M =
[[152 104 103 153 153 153 103 103 152 103 153 104 104 103 152]
 [152 104 104 152 152 152 104 104 152 104 152 104 104 104 152]]
The fifth entry, reading row by row is 153
The 1st entry, reading row by row is 152
The bottom-left entry is 152
What is the 2nd entry on the diagonal from the top-right corner? 104
What is the last entry, reading row by row? 152
What is the 3rd-last entry, reading row by row? 104
The top-right entry: 152
